A: rows in several groups, each row roughly a mix of its group's directions
A (107 x 10)
19  6  -33  25  13  -14  29  20  -18  28
-24  -7  27  -21  4  20  11  8  30  39
42  -11  9  -5  -31  -6  26  -19  0  -29
-28  -41  -20  -6  -2  -21  -27  -9  25  1
10  44  10  12  -2  -24  -37  -25  0  -2
1  -43  22  -12  -14  6  42  11  -5  13
5  12  -57  -4  4  -16  -2  -5  21  25
-3  -9  11  25  19  17  -25  31  39  -11
13  -2  4  -26  12  -17  -41  -5  42  -3
17  35  -9  5  -4  -12  11  10  -48  -23
-3  -16  35  -9  3  -6  -27  -5  50  -2
32  28  -24  21  1  -11  -6  4  -18  -39
6  -7  -33  -23  -10  -30  34  13  15  -23
12  6  -12  20  -23  5  12  24  -53  -2
-8  32  14  -24  -46  16  -11  3  -3  -21
-7  -24  -2  1  9  -12  -31  -29  46  0
43  19  -27  7  36  -7  -14  -15  4  -8
29  7  -13  -35  -16  -10  -4  -42  -17  7
-21  -30  4  -2  -21  18  20  24  -26  33
18  -25  -35  -28  -12  0  15  -31  -21  11
26  18  -17  -27  -32  -23  16  -23  -9  -18
-25  24  22  -12  -17  1  5  22  -26  39
-7  -17  36  6  25  -1  47  0  -12  13
5  -22  39  25  25  -10  31  20  -1  6
-33  -10  18  -20  17  10  39  -25  -16  -10
1  2  19  25  18  28  -36  -23  -16  25
53  16  21  2  36  2  5  1  -1  -3
27  -12  23  -13  19  24  27  36  14  -9
11  9  17  40  10  31  -20  23  24  -13
27  -22  -30  -37  -7  9  -2  -31  -15  -1
37  37  10  10  -20  -7  -11  -32  -2  13
-35  14  -7  5  26  9  -32  20  -1  33
-33  2  6  -38  15  2  18  27  28  12
-23  17  29  -11  -26  37  -15  25  5  -11
-5  40  41  14  14  -31  -6  10  -2  -3
3  9  17  -22  30  18  19  1  49  -4
-18  4  40  -16  -15  28  -24  -8  -22  -22
-9  -28  -32  -9  -14  49  -16  -2  6  2
-14  5  -22  16  -15  -8  -38  29  32  14
21  3  -32  10  3  -10  48  -2  -24  17
10  13  -19  19  2  6  27  15  -51  16
-22  -26  -15  10  -14  -23  -44  -12  19  12
13  -35  -27  9  13  0  -9  -8  38  -30
-25  -38  -24  15  3  -13  30  17  7  23
-47  -11  -25  17  -12  -28  -11  -18  -5  14
40  31  13  23  1  33  19  9  -5  -1
8  36  -6  27  -18  -20  -43  -3  -8  5
1  -25  44  -4  19  -8  25  -8  31  13
10  -8  -14  3  18  -22  4  1  46  38
-39  0  4  -3  22  13  31  -2  -40  -10
18  7  -40  20  3  -12  35  11  -29  9
-14  35  -14  -3  -17  -50  -1  -9  1  -18
15  6  45  4  -19  21  -38  11  -10  5
-29  -9  -35  -12  14  -16  23  -16  13  -33
25  6  -4  -10  -6  -2  -15  -8  32  52
13  -5  25  -9  -14  -1  -41  -5  45  5
16  -43  -4  4  28  -14  38  6  3  14
-32  26  27  -3  -11  -12  2  40  15  -18
19  -11  30  -5  -20  -14  22  -34  -29  20
-19  22  22  -10  -18  1  11  14  -41  33
-28  -28  -12  -48  16  -5  -2  9  -6  -19
23  -8  -19  39  -18  -8  19  -14  7  37
5  30  -40  -17  -10  -20  -2  9  18  -35
-23  19  9  15  -15  -27  37  -2  -27  22
-28  -24  -54  1  -2  -16  3  3  15  -4
-13  -31  21  -11  -2  -12  -2  -49  -21  11
-8  5  -29  12  -18  -36  -29  3  -32  -15
11  -7  10  12  8  50  -32  -18  -12  19
-5  -4  7  -38  35  -3  29  -12  21  -25
36  28  11  -9  -6  29  -25  -22  -12  -22
-23  -12  0  -36  2  -1  18  -40  25  -17
-3  48  32  -8  -7  4  -2  -8  -30  -19
3  -30  -17  36  4  -7  5  15  37  27
-9  -19  -7  -1  29  -25  27  -6  43  15
-13  -10  24  -14  14  -4  -22  -8  50  22
53  28  5  1  29  -6  -5  -14  -4  -8
-28  -20  36  -7  16  4  31  -11  -7  -30
30  -14  -29  -33  -19  27  17  2  8  -19
-17  5  -17  10  -15  -37  -49  -9  -2  1
-5  25  9  4  -6  44  -45  -4  -2  -2
19  31  3  -1  -25  -20  14  -34  -26  20
34  -17  44  12  -21  -4  0  7  4  -29
47  6  -15  4  -19  19  -1  -36  -15  8
14  16  6  -9  13  33  39  36  12  -3
7  14  -16  -12  -16  2  -52  -3  32  16
-8  -2  11  8  18  -51  33  20  8  -3
-12  -42  16  15  28  16  17  25  8  20
-29  -5  25  -16  -1  8  -42  -6  28  -22
-23  -32  -19  -8  6  -8  -20  6  48  1
-19  -23  -19  21  -28  -17  -41  1  -4  19
25  13  5  12  -3  51  -7  -4  -22  -26
18  33  8  -14  -20  -32  -1  -36  -9  19
1  -21  17  -17  7  32  49  10  -11  10
15  -43  -29  -2  14  39  2  -4  5  12
-16  18  29  32  12  -7  -16  30  31  -2
-26  14  -1  -19  -31  -27  21  26  12  -25
-7  -17  -19  -53  -1  -7  10  -18  -29  -8
-16  0  18  -2  -14  56  -27  12  1  2
8  -48  -33  8  8  3  0  7  31  16
-31  -27  3  -14  1  2  -15  5  45  25
-21  -6  44  -2  10  21  22  -3  -37  -7
-34  -5  25  -4  23  17  31  -4  -35  3
45  19  -6  22  7  4  7  -16  -19  -35
15  28  54  -2  -3  24  -11  7  -9  0
-41  -5  9  28  7  -21  24  32  7  14
-5  21  18  -34  3  -43  -23  -10  19  4
32  32  -13  24  -9  0  3  13  -36  -22
the one row of each list that fits no group (the others fit one group, some only roughly)
    k172: -6  9  -27  34  11  -9  2  42  -28  -10
    k557: 12  31  -13  -4  10  8  28  37  -27  -22
    k613: 25  -5  49  18  0  4  -19  21  16  19
    k795: 17  11  -57  -4  14  -7  -9  -4  17  -22
    k977: -14  24  -29  -7  3  9  -39  4  5  38
    k451: -41  -3  -22  -24  -3  -32  -18  23  13  4
    k864: -42  -2  -29  0  -12  0  -8  32  22  -22
    k295: 10  -23  34  3  13  9  -24  -5  46  -8
    k123: 15  29  -23  21  1  -6  -30  20  34  -16
    k424: 24  3  -46  2  -7  -24  29  -11  17  16
    k835: -21  28  -8  -23  -29  10  -5  26  19  -32
    k875: -18  -32  28  -8  -27  -16  33  -3  -13  20
    k222: -20  30  -7  13  -9  -48  -15  -24  -11  1

k295
    k709: -27  32  -13  -21  -2  -20  4  45  -3  2
    k624: 9  20  32  5  13  46  -29  13  2  2
    k913: 1  49  26  -23  22  -14  -2  -15  13  -13
    k724: 25  -2  -39  -13  -16  -16  -3  -18  39  -12
    k452: -12  -50  12  11  22  -3  23  11  5  27
    k676: -14  -17  -38  -9  9  2  26  0  14  43
    k536: -5  11  -2  1  -21  9  -57  15  6  -27
    k234: 25  -17  5  -11  33  17  22  -25  25  -25
    k343: -6  24  7  -29  22  14  31  31  25  -3
    k144: 24  22  -9  -4  21  21  28  30  21  -26
    k414: 34  23  -19  36  -7  15  0  29  -9  -17

k676
    k195: 3  -21  44  6  15  36  6  22  -1  17
    k456: 2  -5  15  7  -20  -8  -4  -33  -54  8
    k640: 15  5  -28  -17  -9  -15  -21  -16  47  17
    k843: 13  20  17  -10  8  39  -26  2  -9  -39
    k627: -20  33  35  -26  -16  -15  26  3  -9  -10
    k887: 12  20  -47  3  23  -13  -14  7  23  -24
    k243: 31  7  10  36  -2  -5  -20  -6  38  23
    k287: 1  16  -26  4  -27  6  -21  6  -29  -43
    k824: -16  30  24  -20  -47  -12  -2  -5  -16  -10
    k85: -24  -27  12  16  -13  8  -11  -34  -20  35
    k544: -7  4  -10  26  -20  -11  40  -10  -30  28
    k262: 13  -7  10  38  -22  30  -22  2  16  31
    k820: -20  -9  28  -23  15  13  37  -28  -6  20

k627
    k13: 31  50  8  1  9  -23  -14  -17  -7  -11
    k370: -9  -11  -16  10  -32  -8  -47  -31  0  -3
    k830: 55  33  1  -13  12  5  2  -8  -6  -16
    k473: -8  35  19  11  -10  20  17  2  -43  -21
    k960: -30  -21  34  31  21  -2  -3  11  -6  28
    k481: 35  -24  -35  -12  -12  -2  0  -32  4  21
    k505: -36  18  32  4  12  13  -3  33  -7  -26
    k866: -39  2  26  -21  -5  -12  -12  -13  17  38
    k466: 14  -50  -28  21  -8  15  5  5  -1  -23
    k296: 32  -40  -19  -20  8  4  35  -12  1  4
    k691: -8  -11  -42  -1  6  -16  -14  29  27  -28
    k623: 24  5  -33  -8  -6  -24  2  -9  43  23
    k300: 7  -6  -12  17  -3  -21  -36  21  34  -31
    k568: 12  35  -36  -8  -3  -36  -4  -17  3  -23
    k511: -13  -18  48  -10  -11  9  -22  0  16  -31

k370
    k943: -23  -31  22  7  16  -11  31  37  11  7
    k8: 6  16  -36  8  27  24  -35  9  19  -13
    k970: 29  11  -13  24  -3  3  7  20  -31  41
    k66: 49  6  -26  4  -21  -10  28  -9  -4  16
    k900: 21  -5  15  0  9  -7  7  0  34  53
    k725: 3  -31  -15  31  9  43  2  24  9  -9
    k212: 30  18  -33  -3  -14  -7  -4  -12  -19  -41
    k688: 1  10  28  -16  0  -12  17  -28  -49  4
    k528: 1  -9  -24  -4  -16  7  34  -19  -48  4
    k188: -12  -4  -16  -30  31  -23  11  6  13  -42
    k653: 37  35  6  -12  -12  11  -10  -35  -19  -10
    k211: 17  -13  -4  27  25  -35  14  22  28  18
    k7: -12  -29  -31  2  -10  17  13  47  10  6

k212
    k390: 27  21  -23  6  -34  4  -41  10  -7  -7
    k289: -1  -20  9  -10  4  -7  53  -32  -6  -16
    k490: -39  31  27  11  -21  -8  -29  -9  -9  1
    k182: -25  -9  -13  12  -33  -7  -22  20  -20  38
    k542: -42  -21  6  15  -10  33  -27  -3  -5  22
    k951: -23  -24  -53  -3  -22  -6  -2  -19  5  -1
    k712: -6  36  -17  -7  15  -27  -27  8  34  -17
    k563: 20  8  3  -41  3  -2  -40  -28  7  -14
    k527: -35  -15  43  -9  26  6  -9  -3  25  0
    k232: 18  -25  -33  -42  -14  -3  12  -23  -1  -13
    k32: 18  6  -20  -12  12  -41  32  12  17  -25
    k210: -20  22  33  -11  18  -7  -29  22  20  -24
    k645: -44  0  15  -40  5  -23  0  -2  3  22
    k325: -20  -20  1  -11  18  -31  -17  18  44  9

k232
    k107: 25  10  -50  -23  -13  15  -8  -12  7  -20
    k905: 26  -7  -27  -3  1  -24  20  -12  34  33
    k35: 11  11  -13  -7  24  -40  27  25  19  -22
    k326: -12  11  -7  -24  2  -14  30  13  -49  -18
    k757: -21  22  37  22  17  -7  9  29  23  16
    k862: -1  -3  -44  -9  9  -21  3  -8  46  2
    k286: -3  -2  31  -18  4  15  40  -22  -16  30
    k737: -6  2  -17  -5  25  -10  5  -2  33  51
    k37: 5  -51  -36  21  -8  3  -9  6  9  -14
    k844: 1  -13  -14  14  -4  -40  6  -4  33  39
    k241: 11  -37  -24  -15  10  -14  -18  -2  41  13
    k575: -5  -29  19  -8  -38  -4  26  -21  -20  22

k757
    k744: -37  -14  7  -24  2  -5  -5  -19  19  -43
    k34: -13  15  -10  22  -6  8  -31  29  -38  -24
    k608: 11  -10  -26  -18  11  8  24  39  27  -25
    k699: -24  -30  -7  -9  -34  -10  8  -34  -21  19
    k832: -19  -8  51  22  14  -12  9  9  -9  26
    k291: 11  -35  -22  -2  14  44  -15  10  10  -21
    k315: 4  23  -20  17  -4  9  -44  26  -10  28
    k697: 4  -3  7  -10  -17  8  22  -21  -28  -51
    k860: -35  24  30  -15  12  -23  -14  22  5  -23
    k693: -6  28  -45  11  16  2  -14  30  20  -9
    k639: -14  -41  -28  -17  7  25  21  8  -23  -13
    k586: 24  -35  9  -9  -3  -12  50  -7  -9  10

k693
    k65: -21  14  2  1  -28  7  -6  38  -22  37
    k433: -27  5  41  -19  6  24  -36  -5  6  8
    k215: 46  -5  -4  22  -24  -6  27  8  -21  -17
    k978: 45  6  -35  -1  -30  -9  19  -13  -2  -1
    k759: -7  2  -8  10  36  16  -6  45  29  -10
    k3: 27  3  26  18  -7  25  23  -21  -37  6
    k810: -13  -23  22  -7  5  29  20  45  18  -4
    k774: -4  23  13  -25  -20  28  -13  -16  -29  32
    k997: -10  28  36  -35  24  4  24  -13  9  8
    k899: -31  -19  12  21  30  -8  29  17  -15  -23
    k716: -14  -49  -31  -32  11  -8  7  4  5  2
    k72: -1  -16  -17  -32  -2  26  14  -10  -41  -23
    k302: -15  30  34  -21  -24  -24  -6  -1  26  -15

k302
    k121: 25  -5  -15  16  18  13  -16  -11  3  -53
    k550: 32  2  0  18  4  -4  38  12  -28  33
    k530: -7  10  -19  -16  -27  7  -41  -15  6  -36
    k207: 1  0  -44  -4  17  -37  16  10  21  -20
    k755: 4  7  22  1  -29  18  -36  8  -22  -35
    k920: 0  38  26  -34  9  -6  -25  -6  -5  -26
    k419: -44  8  18  4  -26  -41  9  0  -7  3
    k399: 6  -20  -17  8  -5  -42  8  -10  23  39
    k392: -16  -38  -20  -25  11  -30  -2  5  29  13
    k109: 10  -44  -28  14  2  -13  -8  -22  -8  -32
    k408: -5  8  -22  -31  0  7  31  -38  1  29
    k680: 24  2  7  23  -16  11  21  14  -47  -20

k121
    k73: 20  7  -8  -21  -8  37  -1  -19  -38  -25
    k28: -3  -6  -12  -16  23  15  16  27  51  -11
    k980: 0  -1  15  15  24  -2  -10  23  26  50
    k891: -11  -4  26  24  33  -44  13  0  -1  16
    k858: -23  4  -36  -3  -8  -25  -25  37  14  -8
    k565: 7  25  -7  8  -6  -29  -14  -23  -46  -19
    k442: 3  -22  -6  24  27  -33  33  18  17  -13
    k897: -10  -13  -42  24  37  -20  -15  -12  9  5
    k591: -10  -44  25  -1  -18  16  22  -8  -16  28
    k818: 34  2  33  22  6  10  -2  -22  2  39
    k825: 6  -9  -1  13  8  55  -3  16  -15  -31

k818
    k890: 33  21  27  -30  -29  16  16  -4  -10  -13
    k428: -23  -31  33  -26  8  3  10  -28  4  25
    k487: 4  40  23  7  16  39  -23  5  6  -17
    k889: -6  4  -47  12  -3  -11  14  6  -24  -38
    k448: -5  -46  -14  10  -15  23  19  30  -11  14
    k360: 17  -21  -18  14  0  51  7  0  -25  -18
    k346: 25  -19  42  15  2  -11  -13  14  36  8
    k426: -24  24  33  7  5  21  3  21  -25  -31
    k458: 14  -52  3  12  -2  16  15  -33  -13  7
    k208: 23  -2  -34  3  -13  -15  39  -9  -18  -28
    k39: 6  -15  -50  -3  14  -25  19  11  18  -20
    k650: 7  9  2  -1  -28  16  -25  -46  -26  14
    k268: 30  -27  -4  35  3  22  -14  -26  24  -6

k487
    k933: -36  0  0  -49  -1  8  -13  -12  -24  -13
    k758: -7  -26  12  -14  13  -15  43  -24  23  -20
    k593: -19  33  32  -14  11  10  -14  14  -14  -37
    k5: -11  -7  40  -28  3  13  -5  -27  26  25
    k641: -36  22  21  -21  1  -43  13  5  -7  2
    k357: -9  -17  31  -3  -4  -28  41  31  4  -2
    k97: 16  -1  -19  36  -6  -16  -5  34  -17  -34
    k749: -4  52  15  -4  3  -30  -28  -12  0  3
    k713: 41  14  -21  -14  10  -35  24  2  2  -18
    k379: -39  21  18  -8  -33  18  -18  23  7  -13
    k307: -21  -24  1  25  -5  -23  -4  -34  -17  33
    k395: -15  12  -56  -7  4  -6  22  -13  -21  -11

k933
